Where one turn sends some rows of the set: a few examples, then the rows asked:
J921: [ 19 -14   4  -9  16  14   2  15  -1  -4  -4   1  -5   0   2  17  22   8
 -12  -2  -7  -6   1  -6  -5  10   5  -1  15   9 -10 -14   3]
J909: [ -8   4   4 -14   1  -4  14  -3   3   2  -2  -4  -3 -17   5  17   9  10
  22   0  16  -7  -6 -16   9  18   3 -20 -11  -6 -20   2   3]
J935: [  1   2  24   8 -12 -14  -3  -6 -10  -9  -8  -9   0  -1 -12   9  -7  -6
   3  -2  -9  -2  18  21   0   5  -6  24  -3  -5  28   0  -3]
J883: [  6  -6   5  -3  -1 -10   7   0   8   9 -11  10 -13  -7   0   5  -1  -3
  -2  18  17   2   2   5  -8  23  11 -10  13 -17   6 -23 -23]
J358: [  0   6 -12  11  -1  -1   4  -1  11 -20  -7 -15  -2  -9   0 -24   4  11
   8  15 -10   3  13  10  10  -5  -7  16   2 -13   9 -10   1]
J681: [ -9  32  12   0   6 -14 -19   1  -9  10  -6 -10   2  -9  22  -5  -4  14
   2  -9  17 -10  -7   4   6  -2  10   5 -14  -4   0   5  -1]
J17: [  8   7   8  -2   7 -25   7   6 -14  15  10  -9   7  -1 -19  10   7  -3
  -5 -16  -1 -13  12  -3  14  19   4  11 -21  12  -1  -5   6]
J179: [ 20 -14  26   6  12 -16  -8   2  -1  -4   3  20  -5  14   1   7   4   3
   3 -17   3  -2  13  -1  -2  -1   7  19  16   8  -3 -14  -5]
J794: [  4  -2   2   6  17  11  20 -18   6 -14  -9  -8  -1 -15 -22   2   8  12
   0  20  -7  -2  11   6  12  -3 -10  13   7   2   7  -1  -9]
J821: [ -3  10   4  23  11 -15   6 -13   4 -12   6   3   1   0 -25  -5  -4  10
   8   1 -11   3  13  14   3   3 -14  22   8 -10  12 -12  -4]
J592: [  5   2  17   1  11 -11   3  -4  -3  33  14   0  -1 -11  -3   6  -9 -12
   8 -15  20  -4  23   9   6  13  -3  -4 -16   5   1  -3   4]
J432: [  9  -5  -7  -2  -3 -22 -19 -10  -4   2  14   4   6  21  -9  -9   2 -22
  -5 -13  -5  24   2  -4   7   9   3   2  -7   3   0  -4  15]
J46: [  0  11   2  -6 -15  -6  -8   8  -7 -26 -17 -18   0 -17  -6   3  -3  14
   6   5 -24  -6   3   1   0  -3  -6   8   1 -13  11   4   7]
J442: [  2 -11  -2 -17   7  16   7   2  -2  22   9   5 -19  -7 -14  -1  -2 -13
   5 -13   3   2 -13 -13  23   1  -7   5   1  14  -9   4  10]
J471: [  4  -7  -1  -4  16 -18  -1   0 -10  23 -13  -7 -12 -12  -8   0 -11   0
   2  -2   7 -11   0   1   0  -5  25  11  19  -6  15 -23   4]
J627: [  2  16  25   9  -9 -11 -11   3   1  -5  17 -13 -12   1  17  -1  10  11
   5 -13   2 -10   0   1  17 -13  11  -2 -19  -6   5   4   2]
J867: [ -5  19  20   9   5   1  -7   7   5  13  12  25 -10   4   1  -3 -17 -10
 -13 -13  13   9  -7   0  13 -13  -7  15  -3  -2  -9   9  -7]
J234: [-15   9  12   8 -12   3  -6   0   0 -11  -7   7  14  -6  22  14 -15   1
  17 -15   5   6   6  -9 -18  -8  -4 -17   6  -9   7   1  -9]
J415: [-10   5   7  -2   9   6 -11  -3 -20  13 -12  -5  10  -4  -5  12 -11  -3
  15 -27  -5  -2   9  -9 -11 -12   3  -6   1  16  17  -2 -13]
J188: [ 12   2  18 -14  -5  -8  15  -4   6 -12   3   2   3 -15  11  11   0  13
  -8  17  12 -10   1  -7   6  21  -2  -8 -18  -3  -9   8  16]
J246: [ -2   3   4   8  -3 -15  25  -6   5   7   1  25  -4  -3  -6   8 -12 -15
 -16   3  15   7 -13   3  17  15  -3  24 -11   5  -1  -5  -3]
J57: [-10   5 -15   6  -3  -7  -1   7  -6   7  11  -5 -20  -4  -3 -12  -6  -2
  -3 -17  -8  -2 -28   4  23   0   4  17  -9   4   9  -7  11]
J279: [ 10  -1  12  -2 -13   1  15   2   2 -12 -10  -7   4 -17 -20  23  10  -7
   6   6 -14   0  25  -2   7   3  -9   4   1  -4   3   5 -12]
J76: [  1   6  -7  12  23 -13  -6 -12   7  26  -6   3  10 -16 -16   5   3 -15
  -8  -9   0  21   3  10  10 -15   0   3  -4 -12  -5   1  12]
J920: [ -1 -16   9   5   2  -5 -10  23  -5 -23  -8   0  -6   9  20 -13  -4   9
 -12  -2   4  -7   2   5  -7   4  13   7   4  -3  -9 -12   8]
J227: [-11   0  -2  -5  21   9  -4  -1 -13  13  11   3  14  15  -6 -10 -20   1
   5  -8  -4   3   8 -17 -12  -8  -1  -8  12   5  19  -5   7]
J745: [-12   4  -3  15  -1 -14 -18 -23  10  -3 -13   0   7  -9  10  -8  14  -6
   4  -4  14  19 -18  12  21   0   6   7   1 -14  -4   9  -9]
J897: [  0  -1   2  -6   2   4 -16  -9  -2 -11  -2  -9   0   9   8  -9   6 -12
 -18   4  -1  17  -5  -9  13 -26  18  -5 -10   3  -5  13  12]
J116: [ -2  -3   7  -1   6  -2   0 -21  -1 -13   9  11  12   8 -10  23   9 -11
 -21   5   3  17 -12 -10   4  10   3  -9   4   0 -12  15  13]
J648: [-15 -11   3  -8   6  14  10 -12  -7  -1  -1   7  16  20   4  -8  -5  -4
  10   8  15   5   3 -18  -5  16   0  -9  11   9  15  -3 -12]
J461: [ -1   1   2  12   4  -8 -12   8   3  -1   1   0 -10 -23   1   3  -4  10
  -3  -4   8 -11   0  -3   8  -7  20 -11  29 -19  -5  -3 -22]
J887: [-10  13  -3   4   6  11  -5   4   2  -2   5   6  28   9  18  -7  -4   1
   2  -1   7   7  10 -26  -1 -10   0  -7  20  -2   5   3 -14]
J390: [ 10   8  -1   0  -5  11   9   0  19  -1  10  16 -19 -22   4   4  -2   4
  -9   4  -3   6 -16 -12  22 -17  -7  -3  -7   0  -9   8  -7]
J294: [ -6  -9  -6 -13  -7   6   4  -1  -9   4 -20  -3  21 -10  12   9 -13 -11
  10  -5   9   4  12  -8 -15  22  -7  -7   0  12  13  -6  -4]
J532: [ -7 -17  -8  -8  13  -4   0 -22   6   3 -14   2  -9 -12 -17  -6   1  -3
   6   7   4  19 -16   9   4   9  -3 -17 -14 -13  -7   2   9]
J687: [-18  10  -6  -9 -11   2   8  10   2  -1  -5   8  -5   7  17  -5  -1  -8
  -1   3  15   7 -30  -9  12  19  -4  16  -3  -6 -11  -4  12]

J883 moves to J920
J648 moves to J358
And these:
J46 moves to J415
J57 moves to J442
J627 moves to J592
J897 moves to J76

